One vector is turned by the same rotation once a step. Each row is the vector after some number of steps, and that number follows the row.
The counts run from 0 to 411.
[120 160 119 108 130 118 118 135 135 138 142 138  93  88  73 125 105 145
 137 115 111 121  58 119 152 140 135 112 128 118 143 108  97 106 117 208
 101]  331
[159 180 115 149 146 115 132 118 156  91 191 156 108 101 129  88  83 136
 175 128 131  98 178 116  97 170 129 144  95 102 147 123 114 118 109 155
 111]  353
[196 172 124 139 146 134 131 142  99 101 131 161 156 185 115 121 154 139
 149 150 151 165 154 113 112 105 156 177 118 134 141  92 109 156 114  85
 157]  213
[173 174 110 135 122 116 142 152  77 106 125 139 141 161 107 143 172 158
 118 169 162 117 102 145 127 116 137 174 157 155  82 100 125 148 109 116
 127]  221
[176 157 100 147 199 113 144 151 129 100 134 118 103 148 107 132 158 176
 130 132 137 127 115 125 110  98 118 154 145 161 102  93 114 189 112 142
 123]  382
[170 137 138 119  90 101  97 133 160 161 139 135 151 173 143 129 135 156
 139 103  99 128 131 113 169  97 131  97 108 132 159 138 143 106  66  86
 119]  136
[148 141 130  83 106 175 170 106 118 113 129 130 148 132 154 128 139 154
 168 107 134 122 119 158 146 104 158 148  76 118 172  75 138 109 134 167
 164]  74
[130 137  90  64 108 148  96 146 135 158 114 125 186 142 111 152 123 155
 137 103 181 155 118 116 103 100 119 122 100 155 128  88 141 106 128 125
 145]  402
[161 138  71 102 122 157 143 137 137 167 158  91 111 151  88 170 150 140
 123 123 136 151 113 105 156  83 120 123 126 151 106  77  75 149 116 138
 108]  407
[145 122 113 134 141 132 105 154 146 102 156 171 124 148 121  86  66  74
 159 149 152 160 142 122 124 143 163 135 137 146 109  91 118 170 114 123
 112]  191
[139 109  92 125 112 132  57 169 121 128 121 177 116 136  84  58  86 113
 149 157 156 128 160 108 123 122 123 155 146 148 140  97 144 127 125 115
 147]  194
[138  96 131 150 135 111 104 174  81  96 114 156 127 162  95  74  75 129
 143 165 183 131 142 161 112 119 188 125 150 125 141 133 131  96 155 122
 126]  19
[171 148  93 105 170 111 156 122 120 107 141 147 147 133  93 127 166 152
 132 136 133 162 127  90  94 141 127 173 132 146 125 108 156 184  80 107
 145]  215
[121 154 117 115 123  96 140 133 119 132 136 148  82 108  77 123 117 185
 130 167 133 109  86 123 153 107 127 109 150 139 120 153  94 106  84 144
 118]  156
[139 178 141  88 107 130 151 115  76 126 129 110  90 129 115 139 164 161
 119 124 128  86  96 161 142 131 120 159 120 162 138  70 106 135 145 178
 119]  68
[128 119  89  98 121 156 117 120 121 114  96  84 106  59  95 119 111 158
 162 154 128 103 132 134 120 126 149 119 129 160 181 137 113 131 144 141
 111]  91
[143 128 198  99 114  99  81 119 102 135 100 143 184 149 141 117 120 152
 135  94 121 127  70 148 145 112 164 103 109 151 177 133 160 127 102 109
 131]  300
[105 114 167  75 129 135 136 152 153 140 133 163  97 121 122 106  80 125
 142 125 148 176 111 127 164 111 174  77 117 146 153  95  86 133  96 145
 131]  165
[162 126 107  73  80 140 128 115  93 136 134 139 135 155  72 156 130 135
 140 150 125 146 155 166 149 111 160 107 128 195  97  87 117 146 120 111
 138]  231
[112 123  68  64 111 143 184 106  83 124 170  78 148 122 138 145 141 138
 131 122 181 113 125 141  78 145 131 116 141 124 160 113 153 113 129 136
 136]  248
[172 156  90  86 117  99 135 125  82 111 119 125 116 112  66 129 153 131
 122 161 107 120  94 123 105 171 117 156 160 150 112  92 134 146 101 129
 114]  54
[143 127 107 100  92 122 107 137 144 148 146 145 116 152 151  90  92 122
 160 119 135 126 104 131 158 139 128  72 103  87 161  70 110  67 102 155
 156]  337
[172 136  89  64  89 113 133 132  82 108 119 146 137 141  95 120 146 119
 124 160 101 136 111 131 125 167 147 146 153 148 104  74 171 137 105 129
 122]  55
[170 145 145 125 136 118  91 136 147  90 100 144 115 136 141  80  84 110
 157 137 120 150 175 118 134 128 163 123 100 162 133  80  86 169 103 101
 140]  366
[138 154 105 114 108  77 122 131 111 156 165 108  70 120  95 109 108 138
 125 129 125 103 134 113 137 169 102  62 133 119 142 120  88  98 113 147
 123]  335
[116 112 117  99 123 147  93 142 134 138  88  85 160 107 150 104  95 132
 172  98 154 111 105 109 124 107 141 115 106 145 217 102 127 118 138 137
 132]  99
[143 138 178 138 108 179 109 122 111 120 152 117 151 167 190 113 101 108
 154  91 157 100 129 142 127 103 158 145 120 130 207 120 135 122 154 128
 104]  275
[139 119  96  84 154 117 140 129 150 143 155 129  57 115 111  90 112 119
 146 128 100 147 120  87 114 160 123 107 135  93 170  91 107 132  89 144
 141]  343
[154 187 130 153 143 117 131 151 112 111 160 118  82 148 165  87 117 126
 140 159 149  88 122 101 118 144 131 135 133  66 153 102  68 111  99 145
 119]  349
[169 127  94 133 134 131  81 180 127  99 117 100 122 156 152 119 118 110
 151 136  98 128  78 118 136  97 151 114 167 136 138 136 154 153  98  98
  68]  118
[128 120 109 149 184 145 143 131 178 132 205 158 107 144 127  97  86 133
 174 123 165 149 124 132 148 115 139 126 117 107 154  94  98 128 115 173
 136]  177
[130 138 134 139 153 162  96 141 118 131 109  84 143 120 174 127 101 107
 168  81 153 133  96 134 139 101 152 124 104 156 192  96  78 149 146 154
 104]  100
[142 137  59  89 143 131 106 145 149 133 108 134 141  93  57 141 136 189
 154 140 152 140 122 118  99 101 104 154 128 176  95 122 150 129 119 121
 127]  394
[188  98 133 136 147 111 113 128 153 153 132 126 157 158 114 122 128 152
 142 105  70 157  92 154 183 103 149  95 107 138 166 118 160 132  83 113
 131]  304
[147 123 162 143 180 140 149 153 111 104 156 161 124 149 117  95  92 127
 153 154 179 177 138 137 123 111 195 127 121 111 173 133 108 128 137 131
 139]  12
[129 136 111  85  93 152 144 123  81  80  78  87 130  97 158 127 120 161
 166 167 156  90 134 149  92 114 163 106 106 131 176 146 115 107 129 116
 127]  84
[162 127  71 100  94 126 102 146 111 141 118 102 157 176 112 154 128 149
 131 139 183 149 160 141 135  97 138  82 117 170  86 103 102 133 124  99
 124]  399
[100 133 144  65 125  95 105 147 124 134 125 145  75  93  75 110 109 144
 122 114 122 128  91 109 121 151 156  89 130 126 152 105 115 108 123 179
 106]  332
[159 122 104 121 125 131 105 157 117 133 151 163 142 202 135  94 146 133
 133 114 155 116 143 132 117 103 117 169 147 137 119  62 180 133 114 114
 157]  209
[154 110  89 165 115 160 117 107  99 157 175  66 134 166 156 102 116  98
 142 112 116  82 106 143 150 120 118 146 156 151 193 113 115 133 112 122
  95]  272
[158 135 137  80 109 105  77 137 160 146 124 153 129 133  95 120 108 127
 147 106  76 130 136 101 130 124 142  97 133 163 147 153 169 151  92  93
  90]  128
